The same turns and mirrors carry the whole set onto itself and the rows of a family onto each other. Which other rows belong to the same family as each row named below? List them in the order they appear above.
These 32 rows form 4 families of 8 rows each.
Z_145: [ 12 -38  -6 -24   1  11  -4 -10  14 -12  26]
Z_477: [-16  42  10  -5 -17  35   0  -2  15  -5  12]
Z_199: [  5 -39 -26   1  -8  22   0 -15   4  -4  19]
Z_630: [ 21 -23   1  19   1 -38  -8  12 -22  11   8]
Z_327: [-23  32   1  16 -22   5 -22  32   8  -1  26]
Z_101: [-32  28   4  20 -32  11 -10  27  -2   1   6]
Z_486: [-13 -47  -3   6 -13  -8 -20  15   7  -2  18]
Z_413: [-33  28  14 -16  -1  26 -22   7   9  -3  30]
Z_338: [ 39   5  -9 -23  -7 -24 -16 -14 -27  11  17]
Z_249: [-15   4  20   5  36 -39  -8   9  -4   5  -8]
Z_60: [  3  48  19 -16  28 -14  -9  -7 -14   9  10]
Z_483: [  6 -38 -16 -18 -10  22   0  -5   1  14  27]
Z_619: [-45   6  12  16   4  25 -18  14   4 -12  -6]
Z_414: [  9  -4 -15 -24 -39  26  -6 -15  12  -8  12]
Z_560: [-10  23  15 -19  45  -3   9  -8  -4  19   1]
Z_236: [ -2  12  18 -23  45  -8   4 -13  10  -7   4]
Z_159: [ 44  22 -11 -11 -26  -5   5 -17 -15   7   3]
Z_230: [ -8  25  17  15  33 -14  -4  -1 -21  -1 -25]
Z_457: [  4 -43  -3 -20 -10  17   8 -15   3 -11   4]
Z_555: [-43  24 -14  20 -13  16 -18  15  10  -1   9]
Z_319: [ 19  20  -9  14 -30 -29  -3  12 -29  12  -8]
Z_737: [ 21  13 -31  13 -10 -34 -10  -5 -24  13  -7]
Z_853: [-38  -2  21  24  10   1 -13  28   8   0  18]
Z_840: [ 22  14 -22  -7 -13 -34 -11   5 -27  31   2]
Z_577: [  8  48   9 -24   8  -4   3 -20   1  -1 -14]
Z_394: [-10   6  23 -18  36  -1  16 -16   0  -6 -17]
Z_203: [ 29  25 -12  10 -19 -36 -16  15 -19  10  12]
Z_352: [ -3 -38 -12  14 -27  21 -18   6  -9 -10   6]
Z_348: [  7 -15 -10 -17 -31  22 -22  -1  -3   0  41]
Z_496: [-42  26  -5  -1 -15  17 -18  24   8  16  18]
Z_469: [ 28 -17 -11   8  -1 -25 -10  -7 -33   3 -18]
Z_722: [-10  22   5   2  48  -3  11 -18  -1   1  -9]

The rest of the family of Z_737: Z_199, Z_483, Z_560, Z_555, Z_840, Z_496, Z_722
The rest of the family of Z_352: Z_413, Z_338, Z_60, Z_619, Z_230, Z_348, Z_469
The rest of the family of Z_394: Z_145, Z_327, Z_101, Z_236, Z_457, Z_319, Z_203

The same turns and mirrors carry the whole set onto itself and the rows of a family onto each other. Which other rows belong to the same family as each row named below? List them in the order they appear above.
These 18 rows form 3 families of 6 rows each.
Z_969: [-41  -3  20  25  -3 -36   2   9 -10 -35  52 -22  -6  -5  49  -3  36 -19
 -57  -7  -9 -12  16  41 -18  19   8]
Z_731: [-37  -8 -12 -38 -17 -18  -4 -27  10  -9   5 -44 -49 -12 -10  15  36 -11
 -11 -53  10   6  23 -10   0   7  -7]
Z_489: [-64 -42  27  12   0   7  -3  26  -7 -17  27 -36 -23 -20  29  16  51  -7
   0  12 -15   4  59   4 -43  23 -17]
Z_858: [-12  13 -13 -46 -28 -23   8 -12  12  -6   0 -25  -3  13  35  38  30   7
 -54   1  -6 -22  43  40   6   5   9]
Z_154: [-19  16 -15 -57 -33 -14   8 -11   1  -6  -3 -21   0  17  28  35  29  -4
 -38   0   5 -18  19  38   1  -4  28]
Z_557: [-45 -19  26  46 -27  21  30  35  29  -2  25  -1 -27  -1  14  31  43  14
  10  17  12 -38  19  26 -14  -4  -2]
Z_628: [-42   0  33  53 -27   4  47  29  27   2  18  -5 -40   0  20  27  29  15
 -12   2  23 -40   5  27 -10  -2   6]
Z_507: [-45 -18  -2 -26 -34 -12  -6 -43  12   0   7 -40 -66 -15   6  -1  41 -14
  -3 -40   9  -9  13 -15   8  11 -10]
Z_551: [-48 -14  13  36 -14 -18 -10   8  -1 -39  61  -4  -5  -5  36  -8  47 -15
 -35  -1  -4 -21  12  46 -16   5   6]
Z_988: [-57 -26  30   8   3  -3  29  32   3 -10  12 -49 -33 -23  31  26  41  -7
   0   0  -9   4  64  -8 -41  27 -21]
Z_509: [-14   8 -28 -54 -30 -10   1 -22  22  -8   3 -24  -7  12  38  32  46  -5
 -27  -4   7 -27  31  23  15   5   9]
Z_72: [-37 -10  -1 -22 -29 -27  11 -28  21  -7   7 -45 -61 -20  -9   9  31 -11
 -11 -51  -3  -5  35  -9   6   9 -23]
Z_766: [-51 -12  44 -13 -60  -8  16 -25 -19  29 -20 -25 -62   0  19  11   8  12
 -31  10  -2 -22   3  24 -10   2  19]
Z_752: [-57 -47  28  18   3  13  25  33  -5 -12  14 -45 -28 -13  12  25  47   1
  -1  -3   4   1  49  -3 -48  18 -23]
Z_286: [-46 -14  37 -27 -52   2   9 -18 -21  32 -18 -29 -59   6   3  19  12   2
 -12   0   1 -14 -13  11  -7   5  26]
Z_836: [-45 -16  29 -33 -55   7   1 -28 -16  32 -19 -25 -49  10  36  17  24   5
 -20  22   2 -25  -2  17  -4  10  25]
Z_252: [-35 -21  30  49 -29  12  43  34  12  -6  28  -7 -19  13  10  25  34   7
 -13   7  16 -41  -7  37 -16  -3   4]
Z_566: [-45 -22  10  19  -5 -22   7  13 -16 -47  52 -25   7  -2  35  -5  45 -24
 -45  -8  -2  -9  19  40 -32   8   0]

The rest of the family of Z_969: Z_858, Z_628, Z_988, Z_72, Z_766
The rest of the family of Z_752: Z_731, Z_154, Z_286, Z_252, Z_566

The same turns and mirrors carry the whole set onto itself and the rows of a family onto each other. Which other rows belong to the same family as each row named below? List them in the order they appear above.
These 16 rows form 4 families of 4 rows each.
Z_134: [  4 -15  19  -7  15  40  -9 -42 -10]
Z_139: [ 41 -19  29  39  12  14  12 -19   3]
Z_816: [ -4 -15  11  68  46  15  32  -5  15]
Z_842: [ 39 -19  20  43  -5  18   1  -6   0]
Z_312: [ 33  -9  30  27 -14  14  20  -7   1]
Z_69: [-11  -4  15 -14  -4  40   5 -27 -11]
Z_430: [ -9 -14   2  74  32  21  24   8  11]
Z_537: [-25  -1  -2  63  31   5  32   8   6]
Z_128: [-7 -6 12 62 22 13 44 11 14]
Z_268: [ -1 -12   8  -1   1  47 -16 -29 -15]
Z_558: [-50   3  -8  11  25  31   9 -17 -13]
Z_70: [-41 -10  -1  22  51  43  13 -28   2]
Z_597: [-51   0  -2  21  30  40  29  -9   2]
Z_459: [  6  -1  12  -7 -10  23  -8 -25 -19]
Z_523: [-47  -9 -11  28  37  50   4 -13  -3]
Z_954: [29 -7 18 45 -6 -4 16  0 -3]

The rest of the family of Z_459: Z_537, Z_558, Z_954
The rest of the family of Z_597: Z_312, Z_69, Z_128
The rest of the family of Z_139: Z_134, Z_816, Z_70

